One turning vector, and how many ticks it has turned:
The counts run from 0 to 169.
[113 138 138 141 116 166 147 175 109 113 112 152 158 117 110 135  72 161
 120 128 135 141 120 170 115 164 122 112 134 167 124 144 148 106 110 155
 102 183 117 150 121 160 161 139 102 104 144 108 112 153 146 171 109 128
  58  74]
150
[120 128 140 158 114 148 141 162 137 106 107 146 150 113  99 143  81 130
 121 138 149 167 102 153 134 149  99 113 122 146 125 114 139 120 109 164
 109 195 148 137 126 150 146 111 108 100 178 136 130 153 155 158  89 106
  64  65]
86
[101 153 146  94 109 151 146 160 128 114 114 123 149 111  99 153 100 150
 133 146 129 145 125 160  92 140 123 126 134 146 113 107 176  90 129 137
 104 201 139 117 105 187 150 118 127 116 116  91 108 145 161 155 116 129
  70  88]
127
[ 89 134 158 104  77 117 136 139 128 103 118 129 147 109 113 161  90 143
 130 135 114 145 120 150  97 158 104 152 123 143 128 125 163  96 122 136
 109 203 152 145  98 154 148 118 107 129 160 109 109 177 176 159  97 135
 114  71]
101
[ 94 134 141 108  99 136 135 166 125  94 108 133 155 103  97 145  93 136
 163 139 137 181 135 150 106 158 110 103 116 122 103 126 172 101 122 133
 145 151 127 134 128 154 112  94 100 140 147 111 135 183 176 188 134 134
  79  74]
47
[111 133 169 116 104 134 133 177 135  98 108 139 139  97 102 142  66 124
 139 130 133 152 124 177 131 154 137 118 118 127 122 159 127 104 148 158
 130 185 163 137 138 130 140  85 122 131 130 133 126 173 147 180 119 126
  81  67]
30
[103 142 153 135  97 125 133 148 142 111 114 138 149 113 105 151  51 120
 129 119 128 153 112 145 131 175  96 137 101 169 121 128 140 116 128 157
 135 184 143 123 114 143 131 115 117 120 168 118 102 185 165 166 109 118
  83  62]
94
[ 91 133 125 113  84 157 154 182 116  93  96 146 151 115 106 120  97 146
 143 126 124 147 128 150 121 175 115 110 121 128 108 145 169 116 102 159
 123 166 145 159 124 150 136 101 104 106 170 128 134 176 165 162 128 146
  74  74]
40
[134 141 128 129 111 144 149 168 127  82 122 128 156 130 101 153  65 141
 154 148 140 157 117 150 122 168 117  89  98 172 134 109 164 118 117 132
 123 163 122 123 130 167 138 125 124 117 151 123 109 152 176 163 129 133
  56  68]
69
[121 136 140 122 118 167 133 171 114  98 112 154 153 101 119 143  62 144
 158 143 137 147 107 178 107 160 141 110 136 122 106 136 127 104 114 155
 120 169 147 117 144 136 130 120 110 128 141 118 141 163 152 165 106 126
  41  71]
23
[135 129 126 129 116 151 154 174 138  90 111 130 141 116  86 126  95 150
 123 157 139 154 129 153 116 152 125  94 118 146 131 112 177 117 122 138
 113 205 167 135 128 184 163 109 143 109 126 127 112 134 169 154 111 124
  59  82]
61
[105 133 136  97  84 120 136 150 110  84 118 138 146 111 118 145  81 140
 146 145 112 124 134 142  83 185 122 135 123 137 125 133 153 101 121 114
 111 206 163 133 128 146 135 150 133 122 143 113 108 179 183 147 111 135
  93  67]
99
[ 74 146 136 123 115 122 158 174 116  88 119 148 143 135  95 143 118 137
 110 114 139 116 125 155 124 153 119 125 152 134 111 123 154  98 139 151
 119 193 133 147  96 166 151 122 135 109 146 108 124 174 178 172 110  98
  88  54]
146
[ 91 123 146 112  92 145 129 159 123  89 113 138 158 125 100 151  82 129
 163 137 139 173 131 144 105 153 114 118 120 129 103 131 166  99 116 148
 150 152 140 146 135 153 114  88 103 128 150 116 148 186 176 182 129 125
  82  73]
48
[ 94 154 143 102  98 138 147 155 117  93 113 142 157 110 108 149  54 127
 145 131 116 123 120 156 101 187 133 118 112 150 115 138 132 110 134 137
 123 194 160 118 144 143 133 132 140 107 143 131 118 178 170 126 124 133
  69  73]
97
[116 137 149 137 105 134 140 154 122  84 128 154 150 117 109 166  57 138
 166 135 134 146 106 155 115 140 139 137 119 120 114 130 127 109 139 158
 132 178 180 116 124 131 152 107 138 133 149 130 137 166 174 159  97 123
  72  53]
161
[125 134 146 149 131 143 132 172 135  92 127 133 148 135 100 168  82 128
 155 122 145 151  99 153 139 139 132 127 112 158 124 116 137 115 130 169
 114 167 155 137 128 156 152  95 129 101 155 127 121 155 165 182 121 112
  68  48]
4
[121 120 152 135  89 125 138 180 129  97 105 139 136 110 106 134  85 143
 124 131 125 144 126 163 127 155 129 131 117 138 132 160 152 108 129 152
 114 195 170 164 117 138 167  90 107 127 154 125 117 167 160 190 104 138
 107  60]
167
[ 87 155 154 140 115 147 167 162 111 106 111 150 159 130 110 157  72 141
 111 118 137 129 119 163 133 147 127 121 123 159 114 150 141 110 135 169
 118 182 131 138 107 160 169 117 130  93 149 127 125 174 155 155 114 122
  72  67]
13
[ 99 147 159 127  94 136 142 152 137 108 110 138 156 112 104 156  38 122
 129 118 127 145 110 150 133 167 107 131  95 160 116 134 133 117 132 156
 136 184 149 122 129 143 132 111 127 116 163 129 114 182 163 144 114 124
  80  71]
95
[ 93 125 120 120  81 165 152 166 117  96 100 147 154 122 109 121  93 154
 152 127 116 144 118 133 116 175 124 113 115 135 104 123 162 110 105 160
 128 164 151 161 124 157 143 109 104  92 173 121 132 164 166 151 125 143
  73  81]
41
[120 129 158 115 115 128 139 141 123  90 131 139 149 110  89 153  79 151
 149 160 131 171 149 161  97 146 131 103 114 126 128 131 157  89 146 117
 136 197 163 130 139 179 147 105 139 126 107 121 133 145 183 175 115 125
  79  82]
53
[ 91  95 151 122 100 150 138 164 140  82 116 137 148 135  92 143  91 122
 110 133 142 154 138 150 115 142 125 123 126 137 113 129 161  94 118 157
 139 203 163 173 132 163 136  89 131 112 138 117 151 179 153 172 117 108
  95  81]
57
[108  96 156 124  92 156 131 139 124  92 127 145 169 125 109 159  62 151
 168 136 124 170 129 146 104 146 130 124 105 140 112 118 148  86 122 147
 150 166 153 159 144 169 129 105 120 110 143 125 154 167 159 164 128 119
  83  81]
50
[109 142 148 112 131 118 128 177 133  83 121 122 140 130  97 164 110 112
 159 135 150 150 113 160 112 142 130 121 145 130 122 111 150 105 146 141
 112 169 147 123 130 153 130  99 128 131 138 110 117 161 178 190 126  98
  76  42]
137
[ 95 122 150 123 124 122 126 179 140  80 126 126 144 136  99 167 113 110
 153 122 144 140 113 158 122 140 127 131 137 139 116 118 144 101 140 148
 120 167 139 145 124 151 130  97 129 124 144 112 131 179 177 192 133  91
  86  43]
138
[128 132 155 141 124 135 138 176 116  99 128 139 157 134 103 155  75 142
 141 125 130 132 127 173 126 156 147 110 122 165 140 138 134 102 148 140
 101 192 147 150 144 169 167 115 136  84 133 127 115 150 157 175 129 117
  76  58]
142
[ 98 135 152 142 110 115 144 165 115 101 131 139 149 138 102 151  85 144
 113 114 133 137 129 158 129 157 123 133 127 166 131 147 154 109 131 147
 112 182 121 159 101 160 160 118 121 109 153 109 103 178 171 192 113 118
 103  49]
11
[ 89 142 132 103  89 152 164 187 120 101  88 138 143 102 103 115 102 142
 125 132 126 143 126 158 125 171 112  99 122 121 112 149 173 116 116 159
 118 177 142 148 117 147 136  97 104 114 161 124 121 172 164 171 126 145
  80  78]
39
[113 128 126 134 104 132 119 151 118 104 117 148 141 117  97 130  87 124
 171 120 122 160 129 126 114 180 119 132 119 139 118 115 150 107 132 134
 123 182 177 152 169 164 129 104 132  81 156 120 125 165 169 173 128 109
  69  56]
115
[107 139 128 107  94 155 135 160 107 105 104 133 150  99 123 145 103 136
 166 144 127 149 122 163  87 153 128 119 138 112 124 120 146 100 107 132
  83 193 182 143 150 148 136 117 102  97 161 135 139 158 163 142 116 137
  71  75]
106
[123 115 143 138 119 133 128 168 135  97 109 135 145 107 108 139 101 128
 106 150 141 163 115 177 115 155  98 113 143 145 135 128 147 103 108 134
  96 209 133 161 123 151 138 123  86 117 160 118 124 160 157 185  91 105
  92  66]
84
[124 154 132 140 119 156 147 161 102 106 112 154 155 122 115 136  72 163
 132 131 140 144 116 163 116 159 123 111 131 156 118 138 160 116 112 153
 102 178 127 133 111 156 158 136 106 104 150 112 114 148 155 167  97 131
  53  63]
151
[ 99 131 142 112 128 112 135 182 124  81 127 144 138 131 101 145 104 131
 142 124 122 115 122 169 117 177 144 107 143 140 125 131 131  91 151 130
 118 192 135 145 134 161 141 137 148 109 123 113 109 161 168 178 132  96
  73  51]
8
[109 126 175 114 110 126 126 167 144 107 112 140 140  94 104 151  64 127
 140 129 127 149 106 175 131 149 125 123 113 129 127 147 124  92 154 163
 136 186 155 134 128 140 140  87 117 140 135 121 119 171 154 184 108 117
  87  68]
29
[ 96 115 157 131 117 127 124 177 132  86 129 130 146 140 101 170  97 115
 144 114 137 137 114 155 131 144 132 127 135 147 120 118 130  95 142 161
 123 174 140 166 134 155 132 100 125 104 146 111 133 180 162 190 134  93
  92  49]
139
[ 99 140 146 117 130 124 144 178 124  88 124 139 145 134 104 153  93 132
 149 122 122 114 112 163 125 172 151 105 133 136 122 123 119  88 157 139
 123 188 147 132 140 165 141 129 156  98 134 123 119 154 173 170 139  99
  63  53]
7
